Families of rows that turns and mirrors carry onto each other, the same ones carrying the whole set onto itself: the rest of each named row's family, in list order:
5 families of 8 rows:
rav: -1.21, -3.87, -1.56, +4.21, +0.01, -0.24, +2.87, -2.24, +1.77, +0.91, +1.78, -1.98, -1.29, +0.15, +1.40, -1.43, -0.12, -0.01, +1.72, -0.69
Vado: +0.30, -1.85, -1.80, +2.43, +2.04, -3.20, +1.32, -1.93, +0.63, -1.23, +2.28, +0.41, -0.81, +1.19, +0.06, +0.07, +2.47, -0.07, +0.67, -1.25
Naris: -1.22, -2.27, +0.16, +2.19, +0.45, -0.41, +2.72, -2.90, +3.39, +0.88, +2.04, +3.24, -0.16, +0.12, +1.53, -0.56, -0.21, -0.26, +0.14, -1.74
Lod: -0.96, -5.08, +0.96, +0.78, -1.17, -1.17, +2.96, -2.09, +3.58, -0.73, +0.93, -1.90, +0.90, +1.23, +0.29, -0.91, -0.41, -2.69, -0.33, -0.57
Mun: -0.47, -3.74, -1.50, +3.54, +0.20, +0.01, +3.27, -1.83, +1.36, +0.04, +1.54, -1.97, -1.94, +0.79, +0.91, -0.92, -0.46, +0.10, +1.95, -0.44
diti: -1.28, -4.72, +0.72, +0.74, -2.03, -1.53, +3.31, -2.00, +3.37, -0.93, +0.18, -0.95, +0.56, +1.58, -0.02, -1.11, +0.19, -3.15, -0.35, -0.72
fases: -0.48, -3.14, -2.67, +0.88, -0.37, +0.10, +0.26, -1.46, +1.07, -0.64, -0.59, -1.09, -0.01, -0.04, +2.89, -1.27, -0.34, -2.49, +1.15, +0.34
todil: -0.41, -1.58, -1.86, +1.58, +2.31, -3.16, +0.80, -1.98, +0.90, -0.97, +2.25, -0.87, -0.42, +1.39, -0.27, -0.90, +2.53, -0.06, +0.81, -0.97
gos: -0.42, -3.07, -3.44, +1.25, +0.35, -0.03, +0.27, -1.97, +1.31, -1.15, -0.48, -1.28, +0.30, +0.54, +2.06, -1.62, -0.40, -2.86, +1.08, -0.29
rivis: -1.33, -1.89, +0.19, +2.14, +0.77, -0.44, +2.30, -3.00, +2.99, +1.52, +1.81, +2.93, -1.30, +0.04, +1.70, -0.81, -0.30, -0.22, +0.22, -0.70
dazif: -3.01, -1.79, -0.03, +0.04, -1.05, -1.43, +2.28, -1.36, +1.46, -0.79, +0.78, +0.86, +0.75, -1.61, +1.35, -2.59, +1.88, -0.71, +0.34, -0.45
Bitid: -0.89, -3.27, -1.41, +3.17, +0.52, -0.22, +2.77, -1.54, +2.58, +0.72, +1.24, -2.19, -2.21, +0.72, +0.33, -2.02, -0.40, +0.07, +1.80, -0.42
nog: -3.01, -0.97, -0.63, +0.64, -0.24, -1.04, +2.40, -1.61, +1.30, -0.46, +0.54, +1.62, -0.30, -1.46, +0.89, -2.14, +2.20, -0.55, -0.01, -1.28
Zosu: -2.64, -1.92, -0.72, +0.15, -0.91, -0.68, +2.69, -0.33, +1.11, -0.59, +0.97, +0.82, +0.44, -0.99, +1.31, -2.58, +2.15, -0.25, +0.67, -0.91
mati: -0.19, -4.03, +0.65, +1.00, -0.31, -1.07, +1.91, -3.89, +2.07, -1.05, +1.59, -1.77, +1.46, +2.04, +1.21, +1.59, -0.43, -1.54, +0.32, -0.37
kepo: -0.43, -2.82, +1.04, +0.55, +0.18, -1.30, +1.62, -4.50, +1.81, -0.71, +1.76, -0.78, +1.34, +2.16, +1.42, +1.18, -0.75, -0.43, +0.18, -0.58
Nudo: -1.35, -1.93, +0.16, +2.10, +0.30, -0.48, +3.54, -2.89, +2.72, +0.75, +2.01, +3.11, -1.26, +0.23, +0.90, -0.13, +0.69, -0.15, +0.32, -1.49
pila: -0.30, -3.01, -2.14, +2.00, -0.79, -3.83, +0.05, -1.96, +3.50, +0.03, -0.21, +1.78, -0.22, +1.64, +0.98, +0.25, +1.94, -2.60, -0.22, -1.04
susov: -0.82, -4.12, -1.43, +3.54, -0.41, -0.22, +2.44, -1.86, +1.81, +0.01, +0.79, -2.49, -1.38, +0.66, +1.25, -1.18, -1.31, -0.08, +1.71, -0.20
nek: -1.53, -1.54, +0.44, +1.78, +0.11, -0.30, +2.74, -3.38, +3.66, +1.50, +1.12, +2.73, -1.31, +0.67, +0.88, -0.44, +0.30, -0.49, +0.18, -0.78
lel: -0.93, -2.78, -2.51, +2.06, -0.76, -4.06, -0.31, -2.40, +3.06, +0.15, -0.71, +0.98, -0.70, +0.83, +1.02, -0.40, +1.68, -2.52, -0.43, -1.48
Gir: -1.22, -2.76, -2.16, +2.24, -0.49, -3.85, +0.25, -3.37, +2.83, +0.08, -0.45, +1.06, -0.02, +1.47, +0.38, -0.70, +2.03, -3.02, -0.98, -1.39
kezi: +0.20, -1.94, -0.92, +1.59, +2.51, -3.43, +0.73, -1.86, +1.11, -0.64, +2.55, -0.77, -0.44, +0.93, +0.17, -0.47, +2.26, -0.11, +0.03, -1.77
nusu: +0.05, -2.82, +0.45, +0.25, +0.59, -1.07, +1.43, -4.30, +2.05, -0.71, +1.63, -0.58, +1.31, +2.95, +0.92, +1.28, -0.07, -1.43, +0.20, -0.02
bago: -0.76, -3.54, -1.38, +3.80, +0.55, -1.00, +2.19, -2.18, +2.34, +0.83, +1.58, -2.60, -2.09, +0.19, +1.04, -1.19, -0.31, -0.08, +1.85, -0.37
Savu: -1.39, -4.87, +0.83, +0.95, -2.27, -2.02, +3.15, -1.31, +4.16, -0.16, +0.81, -1.00, +0.80, +1.26, +0.25, -1.04, +0.54, -1.89, -0.11, -1.21
nipup: -1.19, -2.16, -1.96, +2.30, +0.21, -4.41, +0.18, -2.55, +2.97, -0.49, +0.16, +1.96, -0.49, +0.81, +0.18, -0.44, +2.27, -2.20, -0.49, -0.98
kigo: -0.38, -1.98, -1.80, +2.26, +2.17, -3.71, +0.63, -1.38, +1.18, -0.90, +2.30, +0.86, -0.49, +0.42, +0.16, -0.69, +2.63, -0.47, +0.21, -1.30
mag: -2.61, -1.05, -0.51, +0.80, -0.58, -0.83, +2.37, -1.52, +1.82, -1.29, +0.13, +0.67, +0.44, -1.81, +0.88, -2.98, +1.64, -0.77, +0.76, -0.55
rero: +0.76, -2.08, -1.28, +2.74, +2.19, -2.95, +0.89, -1.42, +0.48, -0.56, +2.13, -0.48, -0.30, +0.71, +0.58, -0.57, +2.73, -0.21, +0.10, -1.35
Libun: +0.38, -3.61, +0.50, +1.19, +0.11, -1.20, +2.46, -4.00, +2.10, -1.29, +1.96, -0.54, +0.98, +2.60, +0.82, +1.84, -0.39, -1.11, +0.59, -0.56
Fak: -0.22, -3.72, -2.54, +1.67, -0.13, +0.01, +0.75, -1.71, +0.89, -1.02, -0.64, -1.92, -0.31, +1.18, +2.02, -1.21, -1.18, -2.09, +0.99, +0.48
bep: -2.73, -1.48, -0.70, +0.52, -0.97, -0.91, +3.02, -0.96, +1.39, -1.11, +0.12, +1.52, -0.33, -1.07, +0.63, -2.67, +1.97, -1.28, +0.43, -0.81
Godi: -0.95, -2.58, -2.40, +1.71, -0.42, -3.84, +0.53, -2.37, +2.67, -0.93, -0.27, +1.75, -0.43, +1.41, +0.20, -0.32, +2.22, -3.32, -0.29, -1.13
nepi: -0.38, -3.08, -3.12, +1.24, -0.71, -0.34, +0.27, -1.40, +0.53, -0.90, -0.56, -1.00, +0.27, +1.04, +2.71, -0.68, +0.24, -1.82, +1.57, +0.56
Mili: -1.53, -1.52, +0.24, +1.69, +0.37, -0.73, +2.49, -2.40, +2.59, +0.96, +1.34, +3.43, -1.00, -0.33, +1.21, -0.52, +0.93, -0.34, -0.51, -1.69
Puz: +0.51, -2.85, +0.79, +1.44, -0.07, -1.65, +1.52, -4.07, +2.09, -1.40, +1.36, -0.80, +1.78, +2.06, +1.30, +1.62, -0.29, -0.48, +0.33, -0.89
bok: -0.60, -3.30, -3.11, +1.33, -0.58, -0.26, +1.08, -1.46, +0.81, -1.72, -0.79, -1.39, -0.28, +0.92, +1.70, -1.38, -0.26, -2.73, +1.55, +0.38
lis: -1.06, -5.10, +0.80, +0.73, -1.63, -2.69, +2.36, -1.44, +3.58, -0.39, +0.66, -1.24, +0.89, +1.29, +0.27, -1.79, +0.07, -2.35, -0.86, -1.06
furi: -0.85, -4.45, +1.47, +1.19, -1.49, -1.70, +2.98, -1.89, +3.47, -0.42, +0.20, -0.95, +0.92, +1.16, +0.00, -2.19, +0.21, -2.58, -1.04, -0.49

Same family as Mili: Lod, nog, mati, susov, nipup, kigo, Fak
Same family as Zosu: todil, Bitid, pila, nek, nusu, Savu, nepi
Same family as Vado: Mun, diti, Nudo, Libun, bep, Godi, bok
Same family as lis: fases, rivis, dazif, kepo, lel, kezi, bago

